Each path below is one point turned by a fixed rotation once a step. After each direction that follows a path, write how fast that rotation turns it, in degrees per step (0 if it stays still).
Each turn is a multiple of 5 degrees from 10 to 175, or 0.
Each row of a path follows its step; steps can be skipped.

step 3: [ 12.9  15.6   2.1 -13.3  -7.2   1.8  -3.9  17.5   4.5 -21.6  -2.3  -9.2
  -0.9  -0.3  -3.3   6.2   5.4   9.2  -1.3  13.2   5.1 -14.8  12.4   0.1
  11.8   0.4  -3.5  -7.3   8.3  11.3   4.0  15.6  11.9  -3.0  -5.9 -22.5
   0.6 -10.6   5.8  -1.3  -4.1  29.1  12.6   3.2  13.8  -2.8]
step 10: [ 14.7  -0.3  -1.7   5.1  -9.8 -15.4  -4.2 -16.8 -15.5   1.3  -7.2   6.2
  10.7   2.6  -1.8  -1.6  16.2   5.5  -1.4   4.6  16.1   6.4  -2.2  -2.6
   8.8   8.3  -9.4  20.4   1.5   6.3  13.1  28.2 -19.6   9.5  10.0  11.3
 -11.6   0.2  16.8   6.4  -0.1   2.6   6.6  -2.7   3.6 -14.4]
step 12: [  7.3  10.3  -5.6 -28.3  -8.4 -16.4  -2.9  21.6   3.0 -19.9  -8.9  -3.8
  -7.6 -19.9   0.9  -9.6  15.0  -6.0  -2.3   9.4  10.2 -12.9   9.3  -7.7
  -0.4   1.9   6.3   4.4 -12.2 -13.8  11.8   4.6  11.7   3.1  -9.8   6.7
   4.4  -9.2   8.8 -15.3  -1.0  -0.9  -2.8  -8.5   4.8  -9.6]
step 13: [ -5.3  -9.2 -15.1  -0.1   3.7 -13.9 -16.8 -27.9  -5.7   5.9   2.7  -8.9
   1.7  -1.4  15.7   8.4  10.5   0.5   8.7 -25.8  10.7   5.8   2.2   3.5
 -10.5  -7.7  -5.2  11.8  -5.2   2.6  12.3   0.8  -4.9   1.7  11.0 -25.6
  -6.7   6.9   1.7  -2.1   1.4 -11.4  20.0  -4.1   3.0   2.8]
step 18: [  2.7 -14.2  -9.4   8.9  -7.5 -13.7   2.9   3.6  -1.9   3.4   3.6  -7.2
 -36.1   5.6   0.0   3.7   3.1  12.1   7.3   4.8  -2.4  -3.9  -9.1   1.2
  -4.4  -4.0   8.4   9.1   2.8 -11.8  -1.6   4.8   4.8  19.6 -10.4 -24.8
  18.4  -1.0   2.1 -16.9   6.6  -3.7   6.7  -7.8  19.4  -2.7]
step 23: [  2.4  -7.8  -5.1 -12.4  -7.8  10.6 -14.4 -11.5  14.1  -5.1  -8.4   2.2
 -19.8  -1.9  -9.1 -19.6  -6.1   3.9  -2.6  20.4  -4.2   4.4 -10.0   8.2
   1.1  12.3   5.4  22.7  -5.7  -8.4  -1.2  -7.4   9.7  12.3 -17.2  -3.7
  -1.3  11.3 -10.3   6.1 -12.5  11.7 -13.1  17.3   5.3  -0.7]
step 24: [  2.9  -9.8   7.3 -11.4 -29.1 -10.8   2.7   2.5   1.2   5.9   1.9  -4.9
  -3.2  -9.2 -14.4   2.9 -13.5   4.1 -11.8  -3.2  19.5  10.1  -2.2 -13.0
   9.5 -15.0 -19.2   5.8  10.7  -4.4  13.3   8.7  -3.5  12.0   6.2  -7.7
  -6.0  -6.5  16.4 -12.6  17.2   0.5   9.2  -6.6  -8.9   3.1]
step 25: [  0.0   7.9  -6.1   8.6  15.0   2.8 -23.2  -0.4  -4.8  -2.1  25.3   7.8
   2.7   0.0   7.7  -6.9  -1.7   4.7  16.2   1.5  -7.5   3.6  -8.3  -4.2
   6.8  15.7  -3.9  26.4  -9.2  12.2  -6.3  10.6   2.6  -1.6  -7.4  -4.0
   6.6 -20.2   6.2  -5.8  -5.8   6.2  18.1  -2.0 -14.2  15.1]
step 32: [  9.8   0.8 -15.0  -1.2 -13.7  -0.8  -7.9 -11.7 -11.1   3.8   8.8   7.8
 -17.4   6.3  -1.6  -7.5  14.0   8.4  10.1   5.5   0.7 -25.7 -14.9   3.0
 -10.6  -5.7  -8.0  11.6  -7.5  -5.7   3.4 -13.6  -0.2  16.6  -5.5 -14.7
 -17.2  18.1  -3.6  -0.3 -15.4  -9.9  -9.1   4.8  -5.2   2.7]
[ 3.9 -1.6  0.4 -3.1 -4.6  5.3 -1.2 -2.5  5.0 -2.8 -3.9  4.7 -2.5 -4.0
 -1.1  0.1 -1.2  0.9  0.5 -1.2 -2.5  0.9  4.3 -1.3 -0.1  1.0 -0.7 -4.8
 -2.2 -0.6 -4.4  3.4 -4.6 -2.4  5.9 -0.2 -5.1 -6.4  3.0 -1.1 -1.9  1.3
 -2.2 -7.5  0.6 -6.9]
155
[-6.3 -3.1  0.8  1.9 -3.6  3.4 -2.9  3.1 -3.0  2.5 -3.3  4.0 -1.1  4.4
 -4.7 -0.3 -4.4 -6.2 -5.7  0.9  2.6  3.4 -3.1  3.1 -0.4 -2.5  1.9 -3.5
 -0.3 -8.4  0.3 -6.3 -2.1  3.1 -1.4  0.6  2.8 -4.0  4.7  1.3  3.1  1.2
 -1.8  0.4  0.5 -1.7]
115
[-6.2  2.9  4.0 -0.6 -0.5  0.7 -2.6 -3.3 -4.6 -3.2 -0.5 -3.4  2.3 -5.5
  4.7 -2.2 -5.6  3.9  0.7 -0.2  0.1  0.0 -5.5  2.7  3.4 -0.8  1.2  0.7
  3.6 -1.2  5.2 -0.1  6.5  1.8  4.2 -1.9 -6.4  0.9 -0.9  4.1  4.1  0.7
 -2.2 -5.5  0.8 -3.9]
100
[ 4.1 -1.4 -4.2  2.4  1.0 -1.0  3.3  2.1  0.2  3.5 -2.9 -2.6 -9.4 -3.4
  1.1 -0.7  1.7  0.6 -2.2  0.6 -2.5  1.0 -0.4  3.9  0.0 -5.7  4.0  2.8
 -2.6 -1.8  6.4 -1.8 -2.0  0.6  0.2  8.4 -6.5  1.7  0.4  0.5 -0.9  5.1
  3.2 -4.2  1.8  3.8]
130
[ 3.2 10.2 -3.1  1.3 -3.2 -5.6 -0.9  0.0 -1.1  1.4  3.8  3.1  1.4 -2.4
  1.1 -2.3 -0.8 -1.8  0.5 -2.7  3.2 -5.3  2.1  2.6  1.5  1.6  4.8 -0.9
  3.0 -7.2 -6.0 -2.5 -3.8  2.9  2.6  3.9  1.5  2.3 -4.8  2.3 -3.4 -2.0
 -4.0 -2.8  0.7  0.6]
70
[ 1.0 -0.8  4.7 -3.9 -1.8 -0.7  0.7  5.1  0.1 -6.5 -4.3 -5.6  5.0 -5.4
  0.7  0.2  0.9 -6.2 -3.7  2.8  0.9 -4.3 -2.2  1.1 -0.6 -0.3 -3.5  1.9
  4.8 -1.3  1.9  5.3 -8.3 -2.7 -1.8  5.1  0.3  0.9  0.0 -1.5  1.4  2.8
 -3.9  3.9  1.5  0.1]
155

step 1: [ -3.4  14.5   3.3  18.4  -9.9 -10.1 -11.0  -0.7   4.1   3.5  -7.5  12.1
 -21.1   6.8  -4.7  -2.4 -10.0  12.2  10.5  -6.0  20.9   7.5   0.3  12.6
   0.7  16.7 -22.6   3.6   2.7  -6.7   0.9  -6.3   6.1  -1.1 -20.7  16.4
   4.4  13.7 -18.4   2.7  18.3 -10.4 -14.0  -6.6   4.1  -2.4]
step 4: [-15.5  -1.9  -0.8  10.8   1.0  -6.4  -6.3  -7.3 -12.7   2.7  10.9  -5.2
 -13.6  -4.7  -0.5   3.6 -17.7   6.0   6.2   1.2  -2.5  -7.6  -5.5  -9.9
 -20.6  -6.9 -21.3   4.1  -9.3  21.7 -12.4  -3.7  -3.4 -10.4 -28.9   4.3
  12.0 -19.4  -1.8   2.9  -5.0  19.3  -8.2   5.7  16.9   9.0]
step 6: [  4.7  -9.4  -6.8   4.4  -5.3  -2.2  10.5 -12.2  -1.9   0.7   2.7 -13.7
  -3.3  15.1  23.8  19.9 -20.9   0.5  -7.8  -1.2  12.9 -13.5  -7.9  15.1
  -3.3  -1.0 -24.9 -13.7  -6.8 -16.7   2.1 -18.0  -1.9  -0.7 -10.6 -12.2
   1.8  -5.7  -5.5  19.2  10.3   3.9  14.1   8.0  -3.3  -0.3]
step 7: [ -3.0  -4.9 -10.6  10.9   4.3   6.9  21.7   2.3 -11.7   1.7  12.3  11.7
  -8.0   3.4  14.7   3.0 -10.0  -1.7  -9.8   6.2   1.4  13.7  11.8  -7.8
  -3.0  13.5 -11.8  -6.5   8.8   8.8  -2.2 -16.5  23.1  -3.9 -24.3  11.8
  25.1  14.6   0.5 -12.2   2.1 -16.4  10.7  -3.7  -1.2   6.6]
step 20: [  1.8  11.7 -17.7  14.6  -3.2 -12.0   1.4  -9.2 -11.6   1.2  -6.2  15.0
 -18.9  -7.9   6.5  -3.0 -28.4  -2.0   5.3  -6.8   3.9  -3.4  10.7  13.3
 -20.2  10.1 -12.5  -5.1   1.2 -17.1  -6.4 -19.3  -0.7  12.6 -18.6   2.6
  10.9  19.9  -7.2   5.4   7.8   1.9   5.3   4.5   9.2  -8.2]
step 21: [ -8.1  -6.1 -13.2  -0.6   2.3  -0.1  12.6   2.7  -5.7  -5.0  -6.8   1.6
 -22.2  -6.3   8.9  -9.9   4.6  -3.3 -13.8  18.2  -6.2  18.4  -9.1   4.9
   9.2   3.0 -13.1  15.1   4.8   1.4 -19.4 -37.0   9.4  -5.9  -3.7  11.6
  -1.8   1.3  -5.8  -5.4   1.1  -4.1 -11.2   9.6 -21.8   4.0]
step 27: [ -8.9 -12.8   7.9  -7.5  13.2  -6.0   2.4  -7.7 -10.4  -4.4   2.1  20.7
 -14.7  15.2   4.3  10.3 -14.1   3.0 -12.2  11.2   5.9  -1.4 -12.7  11.6
   9.6  17.5 -27.9  -5.2 -10.7  -6.1  16.2 -17.5   1.6  -6.0 -10.4  10.2
  -9.4  -8.0  -7.9   8.1   8.5  20.4  -3.9  10.6   6.3   2.0]
step 30: [  3.6  -0.2 -13.1  -6.0  25.4  -2.8   8.2  11.4   4.6  -1.1 -14.8   7.8
  -2.5  -9.2  -4.6   5.4  -0.6  -8.8   7.7  -7.6  16.2   6.2   2.6   4.7
  -3.7  -4.1 -19.3  13.8  -2.5   9.6 -15.7 -10.7   2.0   7.0 -26.9   7.4
  14.4   7.8 -31.0   4.2  -3.5   3.3  -2.5   1.8  16.8  14.7]
step 35: [-17.5  -1.8   0.7  -2.3   3.2 -15.2   0.5   0.8  -6.7 -15.3   9.4  -3.2
  -1.7   8.6  24.2  -9.5  -6.2  12.4  -7.1   8.6  10.9   9.1 -18.6   9.1
  -0.3  -0.7 -28.0   9.4  -5.9  12.7  -7.6 -21.0  -4.4   6.0  -7.2   2.7
  -6.6 -24.4   9.5  -2.8   9.6  -2.0  -5.6  15.7  13.0  10.5]
[-1.8  8.5  2.7 -3.5 -4.2  3.2 -4.8 -2.4  1.0  2.4  4.4  6.2  3.1  3.9
 -0.9  1.7 -3.3 -3.3  0.8 -1.6  1.5  1.1 -2.8 -0.7  2.0  4.9  4.3  2.0
 -1.3  3.0 -2.3  0.0  1.9 -4.8  1.3  0.9 -0.8 -3.4 -1.2  4.3 -2.0  4.8
 -1.6  6.2 -1.5  6.9]
80
[-1.9 -0.2 -3.1 -3.3 -0.6 -4.0 -0.6 -1.6 -1.5 -1.3 -2.5 -6.1 -0.4  0.1
  0.7  3.6  4.1 -1.0 -0.1 -5.5 -0.7  5.0  5.3 -4.4 -0.8 -0.3 -0.1  7.3
 -3.6  2.3  2.1  5.2 -7.8  0.2  0.2  0.2  2.3 -5.8 -5.0 -4.3 -2.1 -1.3
 -3.3  5.0  1.8  2.4]
55
[-1.7 -1.3 -2.8 -6.6  4.4  4.1 -3.3  2.6  5.9 -1.5  1.3 -1.2  1.7  1.5
  4.3  1.9  5.1 -0.9 -1.5 -5.5  5.4 -1.4 -3.5  4.7  8.0 -2.9 -5.0 -2.7
 -1.6 -2.2  0.3 -1.5 -0.4  3.5  0.8  0.4 -4.7  0.3 -0.5 -0.5  4.6  3.7
 -3.7  1.7  4.4 -0.4]
135
[ 1.6 -1.7 -1.6 -1.5  0.0 -4.2 -1.1 -1.1 -0.9 -2.8  2.7  0.1 -4.8  0.9
  3.0 -2.8  0.4 -4.6 -6.0  7.8  0.8 -1.1 -5.8 -4.6 -3.8 -4.5 -3.0 -4.0
  2.3 -0.9  2.3  2.7  0.6 -5.2  2.3 -4.2 -0.5 -6.0  0.4  1.1 -0.3  3.5
 -5.2  5.8 -1.2 -4.8]
175
[ 3.3 -2.8  0.5  2.3 -6.7 -3.3 -6.0 -3.3  3.4 -1.8 -1.2  0.8  2.8  0.5
 -1.2 -4.4 -1.4 -6.5  0.3 -3.5 -1.1 -0.2 -0.9  2.3 -0.6 -4.5 -2.8  1.5
  3.2 -1.4 -1.9  1.2 -1.2  8.5 -2.4 -3.7  6.8  1.2  1.4  2.8 -3.2  4.1
  5.6  2.6  4.9  1.2]
175
